In the data rows, the value 128 means zero.
Some points, each followed by its number:
[142  83 123 154 173 126  97 100 179 106 178 126] 0
[146 112 117 123 164 144 122 126 134 131 173 152] 1
[151 110 120 101 137 154 128 110 149 163 174 172] 2
[ 98 146 102 124 129 141 164 174 123 175 122 136] 3
[127 130 131 113 134 141 118 113 113 136 130 138] 4
[129 111 129 130 143 141 100 100 114 121 104 123] 5
[151 102 126 108 147 155 126 110 168 134 152 147] 6
[ 84 141 112 119 101  94 140 145 116 133 106 111] 7
[152 135 191 151 128 114 105  86 173 102 124 132] 8
[141 108 110  89 130 151 127 116  90 145 131 154] 9
[134 125 146 103  91 121 134 109 159 108 132 141] 10
[122 140 163 110  92 129 142 134 161 131 112 133] 11
[128 125 139 156 162 121 113 124 110 125 124 120] 12
[ 72 129  87 144  90  72 113 152 111 134  98 100] 13
[121 144 140 113  94 122 134 123 141 126 113 137] 14
[128 150 143 132 111 145 163 141 154 143 111 141] 15
[154 103 161 188 191 132  63  72 167  89 132 116] 16
[122 174 127 122 107  96 154 154 113 148 132 141] 17
[111 127 117 127 113 156 143 163 136 140  90 122] 18
[136 120 166 166 149 136 135 129 137 109 109 110] 19
[115 172 122 137 122 109 126 145 116 144 133 116] 20
[148 115 103 117 117 114 127 110 108 139 171 151] 21
[189 101 115  87 157 156 113  95 124 170 200 191] 22
[120 117 167 145 131 134 120 120 169  96 118 114] 23
Which two points above are nearest to each new point? Their numbers follow each, smallest number first.
[151  70 124 130 144 144 111  91 132  99 118 115] 5 6
[ 71 152  91 134 133 147 156 165 117 135  98  81] 7 18
[107 151 113 129 110 104 127 127  72 113  96 110] 7 20
[130 131 145 129 141 147 134 119 134 131 143 140] 1 4
[138 154 160 127 138 135  75 104 114  95  90 120] 5 12
[120 116 115 125 170 137 117 107 108 120 124 124] 5 12
[135 117 122 110 122 154 138 121 109 113 115 133] 4 9
[157 114 144 108 150 156 108  93 160 133 147 148] 2 6
[129 158 142 116 103 129 151 140 130 127  96 132] 14 15
[142 115 174 155 129 138 159 114 171  89 162 129] 19 23
[125 169 147 145 102 103 129 149 152 121 112 126] 14 20
[166 116 130 113 183 176 128 111  97 180 168 187] 2 22
[132  88 102  93 118 127 139 119 126 132 159 164] 9 21
[104 142 106 138 137  94 163 154  86 153 135 137] 17 20
[115 146 127 131 128 141 149 143 144 102  90 109] 15 18
[135 133 146 124 118 139 142 130 134 122 121 126] 14 15
[144  92 136 142 145 138 143  98 152  86 146 122] 6 23
[157 121 157 188 182 133 130 120 156 112 172 134] 0 19
[113 116 161 112 125 115  87  86 152 100 110 109] 5 23
[138 113 144 123 135 121  97 111 159 103 142 127] 10 23
[187 112 147 112 136 127 117 107 110 141 192 182] 2 22
[129 142 123 116 121 133 143 132  97 134 111 141] 4 14
[146 142 115 106 121 125 153 157 108 165 153 144] 3 17
[185 117 113 104 147 158 145 130  86 165 168 169] 9 22
[121 134 145 105  83 131 129 129 165 133 109 131] 11 14
[139 125 140 114 135 148 139 128 157 138 158 146] 1 6
[129 119 146 130 115 134 116 123 125 105 103 108] 5 23
[108 136 145 122 110 113 137 116 114 103 114 116] 7 14
[120 125 141 154 118 117 142 137 129 107 134 130] 14 19
[146  93 141 144 115 107 158 103 165  86 164 126] 10 23
[138 127 161 111 124 140 109 111 136 135 118 129] 4 5
[122 136  99  98 112 120 146 151  99 151 149 143] 17 21
[145  99 148 148 121 134 163 124 155  87 153 118] 19 23
[140 107 122  73 126 141 115 113 152 161 149 157] 2 6
[ 47 152  51 179 114  60 100 173  98 161 101  72] 7 13
[137 162 146 151 142 163 179 152 133 138 109 137] 15 18
[154 109 119  85 133 151 101 102 102 152 148 164] 4 9
[124 105 124 149 165 116 129 110 111 112 138 133] 5 12
[105 134 111 141  87  66 105 147 102 121 117  88] 7 13
[146 112 154 133 150 150  91  90 172 101 110 126] 8 23
[152 124 136 139 106 112 121 128 138 131 121 133] 10 14
[139 111 138 169 171 148 121 128 152  89 114 106] 19 23
[139 118 159 124 108 117 147 127 177 106 139 137] 10 11
[130 185 136 118 115 134 166 162 148 170 126 158] 15 17
[154 120 125 120 117 143 165 132 119 122 149 170] 9 21
[102 179 142 128 122 132 152 142 137 121 100 132] 14 15
[105 112 121 154 130 100 128 156 134 166 143 111] 12 20
[130 132 147 152 131 136 169 137 143  93 117 117] 19 23
[155 144 162 127 127 136 140 121 133 122 153 147] 4 10
